In the rows, 128 means zero.
Rotation paths and how fast each direction turns (degrees a step)
Each turn is a multiple of 5 degrees from 10 to 175, or 0.
Each row of a path follows its step; steps can be skipped.
path 1
step 0: [114 123 129 136 132 126 125 136 123 131 130 128 128 126 139 130 131 124
 128 121 133 126 125 142 119 130 124 128 140 132 127 132 141 129 147 130
 124 136 129 126 134 125 131 129 127 133 140 125 134 116 138 123 129 137
 117 129 128 116 134 122 137 120 124 133 127 122 123 125 134 126]
step 11: [116 129 123 134 135 139 131 133 117 130 140 117 121 127 133 138 124 131
 120 115 137 125 130 137 131 119 128 124 139 132 123 131 138 130 133 124
 127 126 130 127 115 129 113 132 128 131 121 125 126 125 132 126 131 124
 124 129 122 125 130 129 124 134 124 127 135 131 112 121 133 120]
step 17: [134 117 124 132 134 128 133 138 122 124 132 109 123 134 129 136 121 133
 133 125 135 124 133 119 128 131 137 128 124 136 141 143 131 131 127 122
 126 124 119 126 124 123 124 137 136 116 130 138 133 120 130 124 120 132
 121 121 132 135 127 125 121 132 124 130 134 126 126 134 128 119]
step 21: [112 131 123 137 133 120 124 125 126 124 121 132 137 126 130 125 123 118
 140 126 132 129 121 122 126 121 119 133 149 133 133 123 126 126 131 127
 138 133 124 134 133 136 134 136 128 128 129 124 132 126 143 130 119 134
 128 123 137 121 131 143 127 122 126 128 123 126 126 122 130 131]
step 25: [139 126 121 134 135 126 128 135 133 126 140 126 137 126 134 131 133 132
 126 141 131 127 123 134 124 128 123 120 136 120 132 129 139 133 135 139
 126 130 134 135 128 121 132 118 127 135 128 139 132 118 130 125 139 119
 122 113 127 129 139 121 127 134 120 142 126 129 134 129 128 125]
step 28: [134 118 127 127 128 140 124 132 118 123 125 122 135 135 121 120 126 126
 121 129 129 120 124 119 120 129 133 120 130 120 132 129 138 128 136 129
 127 131 132 130 130 124 123 137 138 116 134 135 129 123 128 130 124 120
 125 116 130 126 149 132 125 135 132 123 126 133 136 141 120 118]
step 36: [128 126 124 127 140 122 131 141 137 125 145 124 130 121 133 130 132 131
 122 126 138 122 136 121 117 130 135 124 137 127 125 128 133 130 132 130
 132 132 123 130 124 123 129 126 141 124 138 132 138 121 135 125 141 126
 129 123 115 121 128 118 121 117 131 122 134 127 122 122 135 130]
step 39: [127 123 138 135 137 119 134 146 132 128 127 111 125 135 121 122 134 126
 127 125 124 129 126 125 117 134 120 128 135 130 128 116 131 132 128 130
 135 128 121 133 129 131 133 127 138 116 129 119 131 127 134 128 127 127
 125 125 125 124 147 138 130 127 126 119 123 121 125 130 124 118]
step 45: [127 137 125 127 142 129 132 141 129 127 135 123 138 134 129 119 140 124
 124 120 120 124 133 126 135 126 116 127 127 119 128 133 128 135 129 135
 132 127 130 122 136 130 119 129 138 124 122 123 131 129 132 135 130 121
 139 123 122 138 130 130 137 120 114 134 139 123 116 125 129 126]
Speeds:
[130 128 125 128 128 130 126 128 129 128 127 127 124 127 126 127 128 126
 126 127 131 128 128 127 128 127 128 129 128 128 131 126 125 129 125 130
 128 131 128 129 127 128 131 127 126 131 129 128 129 128 129 129 130 128
 127 128 126 127 128 126 131 128 125 129 130 125 130 128 127 128] | 60
[131 126 128 128 127 132 126 126 130 125 129 126 127 128 128 132 127 129
 126 128 128 129 128 129 128 130 127 127 130 124 128 128 130 128 127 128
 128 127 129 129 128 127 126 130 124 128 128 128 126 129 127 125 126 126
 130 129 131 129 128 127 127 129 128 130 128 129 130 130 128 129] | 120
[129 123 129 126 130 126 127 128 129 129 129 129 130 129 126 127 128 129
 128 128 129 126 127 129 126 128 128 129 132 127 128 130 130 130 128 129
 130 127 129 127 129 128 129 127 128 127 130 125 129 132 129 129 127 130
 129 131 126 127 127 129 128 126 124 128 129 127 128 127 127 130] | 120
[130 127 125 130 129 129 128 129 129 128 129 128 130 128 128 129 126 129
 129 126 130 126 129 129 127 131 130 131 128 129 128 127 127 127 130 129
 126 126 125 130 130 130 128 128 128 128 126 126 128 125 129 127 127 132
 130 129 127 128 127 126 129 127 131 125 126 126 129 128 129 127] | 20
path 2
step 0: [125 138 113 119 138 123 123 117 136 125 121 120 127 128 124 120 131 127
 126 118 122 126 134 137 134 134 139 130 116 121 129 127 126 117 132 125
 127 119 126 132 120 129 124 135 137 139 119 122 132 136 128 123 127 131
 124 122 132 120 143 123 128 127 124 133 138 120 126 122 115 136]
step 12: [129 136 122 124 125 126 115 129 123 130 116 133 126 135 126 131 132 118
 115 126 134 130 138 138 124 135 133 130 125 137 128 126 132 143 132 112
 140 129 130 132 122 123 116 128 122 133 130 136 112 131 128 124 119 127
 131 133 128 138 117 133 127 131 128 134 126 118 120 118 130 133]
step 13: [138 125 133 120 122 132 124 136 122 128 129 123 134 130 132 135 134 126
 117 110 122 123 126 132 129 133 136 131 122 136 127 139 124 116 128 132
 136 135 123 122 122 124 134 135 132 133 115 139 126 118 127 128 124 131
 117 126 131 122 135 122 128 138 137 127 132 118 112 130 126 119]
step 17: [128 127 132 128 135 126 129 120 124 126 133 130 123 147 127 124 125 122
 132 140 126 132 130 116 121 120 128 136 141 135 123 128 132 130 137 129
 142 132 112 119 128 139 122 125 129 138 125 124 125 133 128 124 119 121
 125 133 133 144 124 134 124 116 119 134 127 130 135 129 131 131]
step 19: [125 126 133 125 135 132 133 128 139 121 126 119 117 128 132 127 131 135
 122 122 127 126 113 134 123 126 130 121 125 131 121 132 125 133 126 128
 114 131 117 133 126 126 133 122 124 124 125 139 129 128 121 141 127 150
 127 127 119 125 119 115 143 133 140 133 129 124 129 133 126 123]
step 23: [128 131 135 129 134 128 133 121 127 145 142 135 143 136 129 130 128 120
 127 139 134 136 126 122 122 124 131 133 137 131 127 130 132 134 125 121
 129 137 142 123 126 125 128 140 136 129 117 135 122 119 134 117 125 120
 127 139 125 115 120 127 132 120 130 122 132 125 125 125 133 125]
step 26: [132 131 118 127 132 122 132 121 126 117 122 138 126 117 123 143 130 123
 134 124 138 119 135 137 141 126 130 114 131 130 126 134 117 119 131 126
 134 128 126 132 133 137 126 130 128 124 118 129 126 126 119 122 134 118
 125 119 129 124 145 125 123 135 129 135 140 130 127 135 131 125]
step 42: [119 128 123 130 129 140 124 133 117 139 135 122 122 122 131 127 136 130
 137 128 111 118 131 126 134 127 122 122 140 138 138 118 126 130 123 127
 132 139 137 126 128 118 126 121 131 136 131 126 131 132 121 128 121 127
 124 128 128 138 147 130 125 124 119 125 136 125 124 125 139 122]
step 43: [127 130 128 127 137 133 132 132 119 134 116 129 142 135 136 118 127 128
 118 127 126 137 140 123 135 138 121 127 129 123 129 123 135 134 121 130
 139 138 115 126 136 122 122 127 129 145 119 126 130 127 137 136 133 120
 130 121 130 135 124 141 125 128 126 139 130 130 134 122 127 132]
Speeds:
[127 127 129 129 126 127 130 131 127 128 125 129 128 126 127 131 129 128
 128 127 132 128 130 127 127 127 127 129 129 126 129 129 129 125 130 128
 127 127 127 126 131 129 130 128 129 125 130 127 126 127 132 128 128 129
 127 126 129 128 129 126 130 128 128 126 128 132 131 128 129 129] | 60
[127 129 129 125 128 128 125 129 127 129 130 124 129 130 127 129 129 129
 127 132 131 126 126 130 129 130 129 128 127 127 132 126 128 130 128 129
 127 128 126 130 128 129 130 127 127 126 129 128 126 128 129 126 129 129
 131 130 127 127 127 126 127 128 128 127 129 130 129 128 129 127] | 85
[128 129 128 128 130 125 129 130 126 129 129 127 129 127 128 128 128 128
 129 129 131 127 127 129 130 125 129 128 129 127 128 131 127 126 125 130
 129 130 128 132 128 125 128 130 126 127 127 127 127 129 129 127 125 127
 126 128 132 129 126 129 127 130 127 128 124 126 128 129 127 127] | 35
[130 131 128 129 128 128 129 130 128 127 127 126 124 127 128 129 129 131
 125 130 128 129 131 130 129 128 126 127 130 130 129 127 129 129 127 130
 128 128 127 128 128 128 128 127 129 128 128 131 131 126 130 125 130 127
 127 130 129 126 129 128 130 131 129 131 128 125 129 129 127 128] | 60
[128 129 129 131 128 126 128 129 126 130 127 127 128 127 128 128 128 128
 128 127 129 128 128 128 127 126 129 131 127 129 128 128 126 130 132 126
 126 131 130 130 131 128 130 128 124 127 126 128 130 128 126 130 130 126
 127 131 128 127 129 128 127 125 130 129 128 130 127 129 125 130] | 25
path 3
step 11: [133 126 130 120 129 134 124 125 132 125 133 119 121 128 126 130 127 118
 111 143 130 124 128 119 123 132 134 135 123 139 113 134 117 113 121 130
 131 129 116 132 130 125 118 124 132 115 120 135 128 126 130 127 115 121
 131 125 128 123 131 129 129 138 124 133 142 136 128 132 128 131]
step 12: [131 121 141 117 140 121 134 134 114 123 130 133 132 138 122 118 130 124
 127 135 131 123 115 127 137 127 126 127 134 126 140 131 134 121 121 135
 120 135 133 121 139 130 129 143 134 128 133 129 130 132 127 142 140 132
 131 126 133 123 119 130 117 130 135 124 131 132 133 127 135 123]
step 13: [128 129 119 128 121 130 142 115 122 132 129 115 137 126 121 136 142 120
 129 122 127 130 120 129 128 122 133 123 123 125 133 138 145 136 124 124
 128 132 136 145 133 130 128 115 130 119 132 131 121 123 121 134 118 132
 117 128 128 131 129 118 127 125 134 135 124 126 127 132 124 126]
step 16: [118 133 133 128 127 132 135 136 127 125 148 135 126 127 114 124 122 125
 122 129 126 127 116 129 132 128 124 126 114 129 125 123 126 134 116 131
 124 148 129 137 140 133 123 120 130 129 141 129 129 132 130 124 129 121
 124 138 131 120 125 124 115 134 138 131 121 128 125 129 123 126]
step 25: [129 136 120 129 122 121 134 118 122 123 128 125 133 132 122 118 129 130
 129 126 134 120 131 130 133 132 136 120 127 122 141 129 120 126 137 116
 129 124 138 134 128 132 116 125 128 133 132 126 122 125 130 127 130 131
 116 125 120 128 137 128 140 110 122 123 112 135 125 132 138 118]
step 30: [134 130 124 135 137 137 120 136 120 135 130 122 138 131 138 137 124 144
 134 129 131 127 130 133 129 126 136 131 144 130 128 142 126 127 136 127
 124 126 135 123 137 133 136 124 127 134 123 121 129 119 122 124 125 128
 128 121 119 123 121 113 139 132 126 128 123 136 117 118 126 123]
step 34: [125 138 122 129 123 126 119 134 130 133 117 129 130 127 133 134 126 130
 123 129 136 127 120 147 126 136 150 130 131 127 130 130 129 128 127 131
 128 137 134 130 132 130 123 129 117 123 130 120 126 126 121 124 132 132
 128 119 119 128 122 131 127 139 122 127 150 130 129 117 126 135]
step 39: [129 132 135 126 134 117 127 133 129 121 116 130 137 120 126 131 124 123
 119 131 121 128 130 126 137 125 124 129 139 137 127 118 138 122 123 139
 115 133 117 130 124 134 137 128 134 133 139 132 113 129 124 132 122 128
 120 121 132 133 136 135 120 144 132 128 136 132 126 120 133 122]
step 43: [124 132 124 135 130 134 120 118 128 121 126 129 117 127 119 129 125 114
 121 128 136 118 123 127 133 119 114 125 122 134 124 129 126 128 138 132
 125 133 134 136 131 128 134 120 131 124 128 128 126 121 124 131 125 131
 120 129 129 136 137 124 126 149 144 130 125 115 123 123 124 116]
Speeds:
[126 129 128 126 129 128 128 131 129 130 125 131 131 128 128 126 132 129
 127 129 127 126 127 127 130 128 129 128 129 129 131 125 128 129 128 130
 128 129 127 126 125 128 126 128 129 128 128 126 127 127 127 128 129 128
 131 126 128 126 130 129 126 130 127 127 129 128 133 127 128 130] | 145
[130 129 125 129 129 126 128 130 128 127 127 129 130 128 127 130 129 130
 126 125 129 132 129 129 127 127 127 128 128 127 131 131 126 129 129 127
 129 129 127 130 126 128 129 129 130 129 129 128 126 129 128 132 128 128
 127 131 127 129 129 129 131 130 129 127 131 129 127 128 129 131] | 70
[130 130 125 127 127 130 128 128 126 130 127 125 125 128 128 130 129 128
 130 128 127 128 130 129 129 126 130 128 128 129 127 130 128 126 127 130
 129 130 129 128 126 129 129 125 128 126 128 126 128 128 126 129 124 128
 131 125 128 128 128 126 130 130 127 126 130 125 128 130 129 128] | 170
[128 129 129 127 124 127 127 132 125 125 128 127 125 127 128 127 128 126
 127 129 129 128 128 128 127 130 129 128 127 129 128 126 129 129 126 128
 126 128 129 128 126 125 129 128 127 132 128 130 129 130 126 129 128 128
 129 128 131 129 127 126 130 129 125 130 129 129 130 125 128 128] | 145
